The rows below fall into families. The same turns and mirrors carry the whole set onto itself and the rows of a family onto each other. For each named row, which other rows are in its family? Write them in the order they are listed.
These 32 rows form 4 families of 8 rows each.
K552: [-1.73  2.43  1.28  1.22 -2.55 -0.68 -0.40  2.76  1.95 -2.09  0.45  1.82
 -0.73  0.49  0.86  0.33  0.99]
K944: [ 1.73  0.84  2.85  2.64  0.79  2.74  0.60  1.12  0.82  0.56  1.02 -0.21
  0.99 -1.53 -1.29  1.28  1.60]
K321: [-1.25  2.46  2.03  1.26 -2.03 -0.16 -1.64  2.50  1.85 -1.65  0.55  1.56
 -0.81 -1.49  2.09  0.14  1.73]
K32: [ 0.35  1.51  2.93  1.67  0.81  2.73  0.25  1.04  0.42  0.76  1.80 -0.29
  2.46 -0.72 -0.87  2.09  0.59]
K27: [-1.48  2.30  1.39  1.32 -1.92 -0.66 -0.12  3.48  1.89 -1.90  0.60  1.91
 -0.63  0.37  1.39  0.45  1.19]
K832: [ 1.64 -0.04  3.43  1.58 -0.31  2.26  0.69  0.93  0.35  1.08  0.50  0.20
  0.48 -1.24 -1.19  2.56  0.96]
K280: [ 1.29 -0.21  3.22  1.77 -0.18  2.11  0.70  0.70  0.19  0.84  0.76 -0.05
  0.23 -0.83 -1.16  2.81  0.79]
K887: [ 1.42  1.19  3.08  2.43 -0.21  2.68 -0.09 -0.09  0.83  0.06  0.54 -0.76
  0.91 -1.29 -2.05  1.13  1.40]
K233: [ 0.18  1.81  3.03  1.74 -0.24  2.58 -0.05  0.10  0.55  0.43  1.58 -0.51
  2.41 -0.54 -1.48  1.83  0.15]
K375: [ 0.83  0.40  2.39  2.85  0.24  2.44  0.26 -0.39  0.59 -0.20  1.32 -0.98
  0.67 -0.36 -2.18  1.82  0.52]
K626: [ 0.53  1.95  3.26  1.66  0.14  2.68  0.02  0.62  0.59  0.67  1.50 -0.29
  2.52 -1.11 -1.18  1.60  0.64]
K110: [-1.54  2.12  1.35  1.85 -1.33 -1.41 -1.11  2.24  1.55 -1.59  0.47  0.75
 -0.39 -0.31  2.41  0.27 -0.49]
K129: [ 0.95  0.84  3.60  1.40  1.86  2.23 -0.10  0.15  0.14 -0.13  0.83  0.19
  0.64 -0.08 -1.41  1.86  0.70]
K600: [-1.19  2.00  1.04  1.40 -2.17 -0.13 -0.57  1.63  0.35 -2.95 -0.38  1.51
 -1.31 -0.35  1.93  1.03  0.94]
K216: [-1.99  2.17  1.13  1.34 -2.06 -0.60 -0.22  2.98  2.00 -2.17  0.53  1.80
 -0.81  0.70  1.14  0.53  0.90]
K180: [-2.45  1.32  0.91  1.73 -1.42 -0.28 -1.29  1.89  1.40 -2.18  1.32  1.24
 -1.31  0.00  2.18  1.20  0.65]
K676: [-1.57  2.63  1.49  1.22 -2.32 -0.61 -0.44  3.20  1.99 -1.98  0.36  1.82
 -0.51  0.11  1.09  0.31  1.27]
K128: [-0.77  2.21  1.31  1.25 -1.80  0.10 -0.41  2.50  0.45 -2.54 -0.38  1.93
 -1.22 -1.03  2.53  0.65  1.58]
K711: [-0.79  2.41  1.38  1.23 -2.44  0.11 -0.60  1.83  0.46 -2.73 -0.68  1.59
 -1.19 -0.91  1.98  0.66  1.40]
K769: [ 1.21  0.93  3.84  1.25  1.92  2.44 -0.17  0.33  0.23 -0.06  0.72  0.32
  0.86 -0.63 -1.38  1.65  1.15]
K693: [-2.23  2.18  1.50  1.43 -2.50 -0.35 -1.86  1.31  1.71 -2.26  0.64  1.06
 -1.23 -0.71  1.52  0.38  1.00]
K338: [ 1.20  1.22  3.92  1.29  1.34  2.27 -0.46 -0.05  0.27 -0.13  0.59  0.19
  0.78 -0.51 -1.86  1.45  1.02]
K73: [ 0.79  0.89  3.58  1.37  1.37  2.17 -0.43 -0.27  0.10 -0.17  0.74  0.06
  0.63 -0.11 -1.85  1.83  0.76]
K199: [ 0.94  0.12  2.33  2.71  1.25  2.43  0.82  0.82  0.53  0.27  1.62 -0.39
  0.78 -0.57 -1.03  2.05  0.86]
K873: [ 1.55  0.13  3.49  1.49 -0.76  2.06  0.32  0.37  0.50  0.81  0.46 -0.04
  0.37 -1.14 -1.48  2.47  0.96]
K399: [-1.15  2.68  1.87  1.65 -1.59 -1.23 -1.45  2.43  1.78 -1.20  0.17  0.91
 -0.19 -0.85  2.47 -0.22 -0.10]
K701: [-1.36  2.37  1.66  1.73 -1.00 -1.27 -1.11  2.65  1.64 -1.42  0.55  1.01
 -0.30 -0.70  2.65  0.16 -0.20]
K993: [-1.78  1.63  1.37  1.61 -0.88 -0.24 -1.12  3.10  1.65 -1.69  1.24  1.71
 -0.99 -1.02  2.73  0.77  1.40]
K646: [-0.06  1.27  2.69  1.73  0.63  2.55  0.20  0.45  0.37  0.43  1.86 -0.53
  2.26 -0.23 -1.24  2.30 -0.03]
K432: [-1.02  1.63  0.91  1.51 -1.62 -0.06 -0.25  2.31  0.28 -2.82 -0.27  1.82
 -1.31 -0.56  2.54  1.23  1.00]
K538: [-1.43  2.56  1.63  1.69 -1.83 -1.35 -1.45  1.85  1.74 -1.59  0.23  0.69
 -0.33 -0.56  2.19 -0.04 -0.43]
K336: [ 1.14 -0.07  3.28  1.66 -0.54  2.04  0.47  0.17  0.24  0.77  0.63 -0.20
  0.33 -0.73 -1.46  2.86  0.58]

Which other rows belong to the same family as K321? K944, K887, K375, K180, K693, K199, K993
Which other rows belong to the same family as K832? K280, K110, K873, K399, K701, K538, K336
Which other rows belong to the same family as K769? K552, K27, K129, K216, K676, K338, K73

